(in the rows, 128 means zero)
One turn moves each row of this set onto another row. After a few examples, where does it send each row asked below?
Les: 110  94 158 145 171 124 139 129 133 121 130 105 122 142 171 148 153 140 142 151 146 154 134 156 134 159  96  91 129 156  91 164 114 160 167 126 123 129 147
seto: 135 147 149 139 139 114 160 127 137 138 126 107 141  94 149  93 106 166 134 137 147 109  84 136 129 141  92 131 129  95 126 119 129 171  95 108  95 155 150
potid:  96 126 113 111 165 109 136  99 118 121 116  81 131 146 169 114 185 131 178 145 136 128 162 142 114 141 101 120 129 140 119 162 104 156 152 107 116 163 141
kav: 136  96 132 130 117 108 114 161 101 141 158 120 133 128 125 111 143 142 112 130  80  91 114 147 110 149 123 130 127 117 149 109 154 159 106 159 127 141 145
dok: 129 147 133 132 155 126 146 126 118 151 122 101 159  99 128 100 117 148 134 146 123 115  90 136 143 154 104 152 136 101 119 122 117 200 103 105  98 150 143
vep: 157 132 123 140 138 119  93 129 120 129 131  89 134 148 169 113 165 150 179 144 182 122 140 153 101 132  92 118 155 158  94 151 120 141 125 109 139 168 157
giret:  92 103 116 113 161  99 130  93 110 107 129  98 124 155 179 102 172 134 190 124 142 109 152 141 124 143  96 130 115 152 109 165 103 144 154 111 110 159 149
libo:  94 132 115 116 121 138  99 139 128 158 118 111 112 156 178 111 154 146 110  99 120  69 136 153 155 151 132 150  98 115 129 122 122 163 159 120 137 106 170
fivem: 159 116 130 131 164 128  81 128 123 118 145  67 126 131 147 149 129 138 173 132 138 118 147 142 126 147 116 136 141 154 129 116  99 166 144  99 137 128 113
tosut: 152 106 123 135 142 118 105 124 132 127 143  92 134 165 167 110 161 129 164 127 185 117 150 163 117 155  92 127 169 159  83 145 116 120 136 110 130 160 164
baze:  97 111 128 107 137 113  83 136 139 158 109  92 119 164 173 111 174 141 108 114 135  82 127 139 159 180 120 137 140  99 110 115 145 147 148 140 117 110 160
teg: 121 114 154 142 145 122 115 130 139 106 134  96  98 124 183 145 120 165 164 130 156 107 145 153 128 120  90  91  98 143 144 147  87 143 142 100 133 142 135
nilub: 109  96 133 119 109 118 127 163 122 128 137 128 122 120 141 122 140 148 107 123  94  91 127 152 111 152 109 102 112  92 156 124 144 128  96 154 109 157 146
zibiv: 136 151 132 146 137 136 158 137 130 156 112 115 161 106 138  94 116 155 125 143 150 126  99 152 139 161  91 127 142 105  99 131 130 168  94 109  95 163 155
Kek: 101  97 136 122 114 134 125 168 109 139 127 151 139 138 126 131 155 135 102 133  89 116 114 159 115 158 112 121 123 103 120 147 134 145 104 163 116 154 169
podif: 140 128 147 141 152 124 165 132 142 148 119 110 160 106 125 100 107 154 120 156 133 122  88 138 150 164 111 127 138 101 110 126 123 184 112 124 104 143 144
Sedo: 102  72 156 131 170 116 123 116 141 127 137  96 122 150 164 149 144 127 141 139 138 120 135 163 159 162  91 111 133 164  94 156 102 148 166 120 127 128 144
Vig:  94 121 121 114 115 120 136 154 105 131 139 131 136 133 132 116 168 128 121 116  85 115 117 161  90 144 121 157 130 103 138 142 153 145 106 139 104 154 158
Rud: 106 122 121 111 115 116  79 136 117 141 103 121 116 162 173  93 158 171 146 101 149  75 123 125 137 147 127 149  91 102 110 128 132 138 137 148 121 117 177
kupek: 120  99 145 143 143 108 107 131 140 103 152  97  90 123 186 134 116 157 165 107 163 101 144 165 128 132  78 108 102 151 121 139 107 122 136  96 122 140 139
vigu:  95 121 129 139 118 111  99 148 118 145 131 116  92 150 200  94 165 167 119  98 147  91 124 143 140 164  99 130 105 116 103 117 172 149 147 138 118 110 175
tafun: 129 123 128 125  98 113 122 167 124 148 148 123 136 133 136 105 159 136 105 128 105  83 108 174  94 130 117 138 150 119 137 132 158 148  97 139 129 161 171
Nid: 120 147 121 133 150 124 175 124 124 142 112 112 161 100 135  87 114 157 145 142 127 118 108 130 143 150 106 125 109  92 122 131 122 175 102 113  94 157 139
sibo: 148 104 115 127 162 117  82 121 115 120 155  79 125 144 143 130 136 128 175 114 135  97 150 144 137 146 110 151 129 160 119 127  82 155 143  97 144 130 129
tegef: 128 120 131 122 118 145  95 153 138 144 117 115 117 163 175 116 148 151 118  89 155 103 131 156 138 176 137 150 125 112  99 113 162 122 147 133 112  99 161

sibo goes to -> tosut
Kek goes to -> nilub
zibiv goes to -> Nid
Now find these:
fivem goes to -> vep
tegef goes to -> Rud

